(in the rows, 128 means zero)
Each path is a new rotation, seen through one point. The rows after it are directions, each followed by how far the rotation turns it, in degrees per step (0 if it stays put).
Each turn is a multiple of 5 degrees from 10 to 175, or 0.
Each row of a path follows its step; steps can be skipped.
Path 1:
step 0: [132 128 128 128 124 130 136 133 129 133 128 127 133 131 123 129 131 130
 125 133 135 133 117 134 128 139 123 130 135 131 139 130 133 129 128 119
 139 120 131 123 120 125 126 122 127 119 134]
step 9: [130 140 121 130 123 128 133 129 129 134 125 128 130 132 127 137 136 131
 117 126 136 134 122 130 131 129 124 138 129 131 127 128 134 134 130 121
 137 126 132 117 128 129 122 121 121 122 128]
step 11: [121 126 123 127 131 124 129 124 128 127 131 136 128 124 128 131 129 118
 126 129 142 120 123 137 124 121 130 122 126 125 144 129 128 126 125 129
 127 123 125 127 118 125 120 131 129 124 134]
step 17: [131 135 131 128 133 130 131 125 130 131 137 136 132 131 131 129 131 119
 128 130 127 116 121 127 128 126 116 123 130 129 135 131 127 118 138 121
 136 129 131 132 118 132 128 117 128 128 128]
step 21: [134 131 120 128 127 128 130 124 126 125 126 133 132 143 124 117 125 121
 119 123 128 131 125 138 127 124 128 133 129 122 141 129 131 121 127 128
 129 127 129 129 123 130 119 121 135 123 134]
step 23: [127 129 128 119 125 131 126 130 130 138 128 126 122 119 129 126 129 127
 132 119 136 119 120 130 118 134 119 127 132 129 135 131 133 131 129 127
 138 123 126 127 133 134 129 119 121 119 132]
step 29: [125 126 132 127 124 129 137 118 132 126 122 138 130 122 131 128 122 128
 119 121 137 118 126 130 119 124 119 127 130 135 132 131 127 131 121 125
 128 131 119 125 117 127 130 131 125 128 132]
step 30: [139 128 130 127 127 132 135 120 126 121 132 140 134 142 131 127 131 129
 113 124 131 128 127 133 129 126 128 131 130 127 128 128 127 125 119 118
 129 121 128 128 121 134 124 121 128 125 131]
step 32: [123 132 126 126 125 119 133 133 137 133 123 131 126 124 126 122 136 129
 130 129 141 129 119 129 121 131 120 129 133 127 139 122 133 129 128 129
 136 124 135 129 129 130 122 117 128 120 130]
Directions:
[127 126 126 129 125 131 127 129 129 130 130 127 127 128 129 127 127 128
 127 129 128 129 129 125 125 129 127 128 128 127 125 130 129 127 129 127
 130 127 132 127 126 128 125 128 129 126 127]  80
[129 128 131 125 126 128 127 130 130 130 129 124 126 127 130 128 129 127
 129 127 126 127 128 130 128 125 129 127 127 125 129 127 131 128 128 129
 126 127 129 130 127 127 131 127 128 126 128]  35
[128 129 127 128 129 128 126 127 131 129 129 126 124 126 126 127 127 130
 127 127 128 129 126 127 131 128 128 126 131 130 130 128 128 129 129 123
 128 127 130 128 131 126 128 126 128 129 127]  80
[130 127 128 128 130 129 125 125 131 131 126 128 128 129 130 124 129 129
 128 127 127 128 129 129 127 131 127 130 128 129 127 128 126 127 124 128
 127 126 128 129 128 127 128 129 128 128 130]  45
Path 2:
step 6: [118 128 133 125 134 124 131 134 132 126 123 123 122 125 126 131 123 129
 132 121 128 133 142 124 141 131 128 130 124 130 136 126 133 122 131 126
 120 135 134 117 124 129 132 132 135 127 128]
step 7: [127 121 130 129 131 116 126 127 128 124 123 129 121 125 130 126 127 126
 139 136 127 123 131 127 130 130 124 130 126 124 131 129 126 123 131 127
 126 129 115 118 121 133 121 125 129 112 120]
step 15: [130 125 132 123 138 128 129 123 127 117 131 119 123 121 126 130 129 136
 119 121 115 124 137 135 132 127 126 130 124 125 129 125 130 120 126 125
 124 135 121 137 129 128 127 128 131 131 122]
step 17: [122 124 120 119 128 125 131 127 124 129 126 121 127 125 132 112 129 127
 129 134 121 131 124 125 132 124 126 125 114 137 127 121 130 126 135 124
 124 131 117 123 124 124 130 121 125 123 126]
step 20: [127 117 120 121 131 125 135 123 126 122 131 118 128 127 123 133 130 128
 126 133 122 128 134 128 121 124 125 122 129 114 127 126 135 129 133 131
 122 131 125 141 127 131 121 127 134 132 124]
step 21: [120 126 119 125 129 128 131 132 128 125 131 122 134 124 133 119 128 127
 136 133 130 131 136 123 131 136 123 113 128 120 131 122 132 126 130 130
 131 127 131 127 126 131 140 126 128 140 130]
step 26: [118 133 123 131 128 132 134 119 127 127 133 124 126 121 128 126 122 131
 141 129 127 132 131 130 145 134 124 124 123 126 130 130 132 119 129 124
 132 127 132 126 122 122 135 125 128 131 123]
step 30: [120 122 123 134 144 129 129 126 116 131 125 129 133 126 129 126 128 131
 130 133 127 126 125 138 130 130 127 123 129 119 129 126 135 124 122 135
 131 127 124 139 127 127 131 119 139 126 125]
step 31: [125 125 133 133 131 136 136 123 129 133 122 117 125 125 116 124 128 128
 130 121 128 130 132 135 137 135 119 121 130 121 129 127 130 130 133 129
 133 119 136 127 119 126 132 122 131 134 128]
Directions:
[128 128 130 129 130 127 128 130 126 132 127 128 128 127 129 127 127 129
 125 128 129 127 130 129 127 128 126 128 127 127 128 127 125 129 129 128
 127 129 128 128 129 129 133 130 127 131 125]  115
[126 126 127 132 127 127 128 132 128 126 129 131 126 128 130 125 130 129
 129 129 128 126 127 127 126 131 130 127 127 128 128 128 129 128 125 128
 131 128 128 129 128 128 128 128 129 128 127]  160
[131 129 129 128 129 127 129 129 127 127 126 131 128 127 125 125 128 127
 131 128 127 130 128 125 127 127 126 127 129 131 127 129 129 128 129 126
 128 127 127 129 128 130 127 127 126 129 125]  145
[128 127 128 127 129 125 128 129 128 126 131 128 130 128 125 127 126 129
 127 127 130 128 128 130 128 129 127 128 130 129 130 126 126 129 126 125
 132 127 128 127 131 127 126 130 127 131 129]  35
Path 3:
step 0: [130 130 133 131 130 127 128 131 122 121 134 133 122 132 121 136 122 118
 142 138 119 133 122 132 121 121 127 130 129 128 134 130 132 130 119 134
 134 124 128 125 139 129 131 127 136 130 132]
step 1: [127 127 134 139 119 125 123 126 127 135 132 129 131 131 129 126 134 117
 131 122 131 130 137 122 127 126 124 134 138 127 131 140 128 119 124 128
 128 128 122 117 135 137 133 136 131 128 135]
step 2: [123 141 124 132 129 127 136 122 135 129 127 135 128 141 122 126 118 124
 131 126 124 136 125 129 125 134 130 117 128 128 129 142 128 122 122 132
 130 131 125 130 132 133 134 138 124 128 125]
step 18: [124 135 127 132 116 125 132 127 129 124 127 133 123 137 134 126 122 125
 134 119 130 135 135 122 127 125 130 121 131 131 138 136 128 119 119 135
 124 123 130 123 137 133 134 132 127 125 130]
step 20: [127 126 137 136 122 124 134 129 137 133 135 128 134 129 120 131 127 115
 131 135 133 129 135 122 126 133 136 137 133 127 134 139 134 123 127 130
 130 136 135 127 134 130 124 135 128 130 129]
step 23: [127 126 129 130 127 128 126 134 132 134 130 138 119 132 125 125 131 116
 134 135 127 130 133 125 123 129 131 129 142 128 129 130 134 118 126 130
 136 131 131 124 137 136 135 137 123 119 130]
step 25: [127 134 132 144 132 129 129 135 129 129 128 136 127 130 121 134 118 126
 134 131 132 121 120 121 125 131 135 121 128 131 128 133 130 131 123 142
 126 131 130 121 134 132 117 131 130 130 132]
step 28: [131 131 133 135 135 130 129 129 135 128 122 133 132 124 130 133 123 124
 137 126 121 125 126 126 128 134 138 132 140 125 121 142 129 129 127 131
 131 126 130 124 139 136 128 136 132 133 137]
step 31: [125 128 132 134 126 125 128 130 127 135 137 131 139 125 129 124 121 122
 137 128 124 135 135 121 134 133 131 128 132 128 127 138 134 130 128 129
 126 136 138 124 141 130 129 139 122 128 135]
Directions:
[130 127 129 126 128 128 129 127 130 128 126 132 126 127 128 130 128 127
 126 128 131 128 125 130 128 127 130 125 129 129 132 128 128 127 127 129
 127 130 129 131 129 130 128 129 130 127 127]  155
[126 130 127 127 124 129 129 127 129 128 130 128 129 131 123 129 130 126
 128 128 129 129 129 128 126 129 127 129 127 130 129 127 129 127 126 127
 127 126 127 131 128 129 129 128 130 131 130]  20
[129 132 129 127 128 128 128 127 127 129 126 129 130 128 129 128 127 132
 129 124 128 127 128 127 130 130 127 128 127 130 128 130 129 131 128 127
 124 129 127 127 130 132 129 128 127 128 131]  110
[128 130 128 127 131 131 132 128 125 127 131 128 126 128 129 131 129 128
 129 130 124 127 126 128 127 128 127 127 128 129 126 129 129 126 131 128
 129 128 127 129 126 131 128 129 127 127 128]  170
Path 4:
step 0: [127 132 134 142 124 125 134 129 126 136 123 125 137 127 124 143 124 121
 131 116 132 132 125 120 132 123 131 128 123 126 124 133 128 131 136 130
 134 134 133 125 124 121 131 126 125 131 124]
step 6: [125 131 123 136 132 132 120 129 132 130 126 119 131 124 134 128 128 119
 135 132 136 126 118 135 124 125 126 134 137 126 126 126 130 142 129 137
 130 123 132 140 131 134 127 118 128 123 131]
step 8: [125 135 129 135 125 121 126 128 138 132 122 131 137 124 130 121 126 117
 135 121 129 115 115 128 134 128 123 125 123 125 129 127 131 121 131 124
 130 127 128 121 140 128 135 127 134 130 124]
step 9: [127 124 117 126 127 123 125 128 132 125 137 122 118 134 136 129 119 121
 121 135 130 131 125 124 132 128 131 125 120 116 117 121 129 132 135 133
 134 124 132 131 127 123 127 123 124 119 129]
step 13: [126 133 130 125 133 130 128 126 118 126 116 123 124 128 127 126 121 125
 133 114 132 129 123 125 130 116 130 132 135 124 124 120 131 122 129 120
 125 124 128 128 129 129 137 114 126 129 135]
step 16: [126 128 141 125 132 121 123 130 127 123 121 130 125 128 131 135 132 120
 139 130 123 125 115 117 128 122 129 129 128 121 116 128 127 126 127 128
 134 126 131 123 129 130 133 136 126 116 129]
step 22: [133 122 131 131 120 130 114 126 125 124 125 121 121 112 134 130 128 141
 127 133 132 130 126 133 128 126 130 126 123 124 131 119 123 128 132 128
 140 124 126 139 133 124 130 127 128 130 127]
step 27: [127 130 122 121 123 116 112 129 130 129 133 129 137 125 126 131 129 129
 128 134 135 122 130 134 126 122 123 133 125 126 127 125 140 122 134 133
 126 128 124 127 134 120 130 133 126 141 130]
step 29: [125 134 132 132 134 131 115 132 122 120 122 120 128 116 129 122 126 122
 138 132 132 121 129 129 123 127 128 131 141 132 129 127 123 128 119 130
 123 131 122 130 126 131 130 134 121 132 134]
Directions:
[127 126 128 130 127 126 129 128 128 128 127 128 128 127 127 131 127 129
 127 129 131 127 129 128 128 129 127 130 125 126 127 126 129 130 128 131
 127 126 130 128 127 132 127 127 132 127 130]  115
[127 126 126 130 130 128 130 127 129 126 128 130 126 128 128 128 127 127
 128 129 127 128 129 128 126 130 127 125 127 129 129 129 127 128 129 132
 125 128 126 129 128 129 130 126 123 128 130]  130
[128 127 125 126 127 127 127 129 130 128 130 127 126 131 129 129 127 129
 127 130 128 131 126 131 131 130 128 127 128 130 131 128 129 131 128 127
 130 128 129 129 129 131 127 127 126 128 127]  135
[130 127 126 129 127 131 130 128 125 127 127 127 125 130 131 126 128 131
 128 127 127 129 129 125 129 129 129 129 126 125 125 128 129 129 129 127
 129 126 126 128 128 129 128 128 127 130 127]  170
Path 5:
step 1: [131 127 120 126 131 126 128 134 127 117 128 132 130 125 119 137 127 126
 127 127 137 130 121 131 126 132 128 133 119 133 129 133 116 131 126 118
 125 132 123 130 123 131 123 130 128 121 125]
step 7: [135 122 119 127 133 130 131 125 123 117 132 130 136 132 126 132 126 135
 128 130 124 124 124 126 124 134 118 127 119 128 126 131 131 127 129 133
 122 127 125 129 133 135 128 135 118 128 133]
step 10: [128 128 120 130 132 127 129 129 129 123 124 140 132 126 124 131 120 132
 124 128 126 118 131 121 126 136 130 132 130 132 141 125 123 128 131 124
 120 128 120 135 123 129 121 129 127 126 134]
step 15: [124 123 124 123 129 121 137 129 132 124 122 138 129 129 127 125 123 133
 131 127 127 120 124 124 123 137 124 129 124 129 132 126 120 132 128 127
 120 125 125 126 135 139 122 131 121 135 126]
step 19: [128 128 128 126 132 121 133 129 130 117 125 139 131 127 120 141 129 137
 123 127 137 122 126 121 138 130 133 127 126 135 126 132 127 132 125 128
 129 129 127 130 130 127 129 125 122 123 129]
step 20: [124 126 132 120 132 127 129 126 127 119 123 133 125 128 123 130 132 136
 125 130 126 131 122 125 123 132 122 130 127 132 124 121 122 137 118 126
 122 131 129 138 131 138 135 128 125 135 126]
step 23: [127 132 118 127 137 134 134 128 127 116 120 135 132 137 122 128 127 131
 132 125 129 129 125 131 130 133 117 123 129 133 132 130 126 121 127 131
 124 126 128 127 131 134 128 134 120 130 131]
step 30: [127 129 129 131 137 133 135 130 127 118 131 133 125 136 118 133 129 122
 128 130 132 120 129 131 129 132 122 125 123 132 128 135 123 124 126 131
 125 135 134 128 125 132 126 134 116 121 127]
step 31: [119 123 121 126 134 127 135 126 130 118 129 130 130 122 123 132 125 129
 131 128 129 131 123 134 126 135 121 129 125 127 126 131 123 137 130 128
 127 130 121 123 134 142 120 132 123 128 125]
Directions:
[127 128 128 129 127 127 125 129 127 129 126 130 128 126 128 130 126 130
 126 127 128 129 127 127 130 126 129 130 128 132 129 126 129 128 130 126
 129 129 128 132 126 127 129 128 131 127 128]  45
[128 127 126 131 129 129 129 128 130 128 129 127 129 126 128 128 126 125
 125 127 126 130 129 133 130 126 127 130 125 128 127 129 127 129 125 129
 127 129 128 127 126 128 128 129 128 127 127]  10
[128 129 129 126 128 128 131 129 128 129 124 128 128 128 129 129 128 127
 128 129 128 131 124 129 130 129 126 130 130 128 129 132 129 128 128 125
 130 129 126 127 130 128 130 128 127 128 125]  95
[129 128 129 130 126 128 128 130 125 130 127 129 128 131 126 128 129 126
 130 126 126 128 127 128 128 127 125 128 127 129 128 125 127 126 128 128
 130 129 131 128 129 131 132 126 128 128 130]  155
[127 131 129 125 124 129 127 129 129 126 129 128 129 129 127 128 127 128
 126 127 129 129 129 129 126 125 126 130 128 124 128 129 129 128 126 125
 128 127 130 130 129 128 127 128 130 128 129]  90
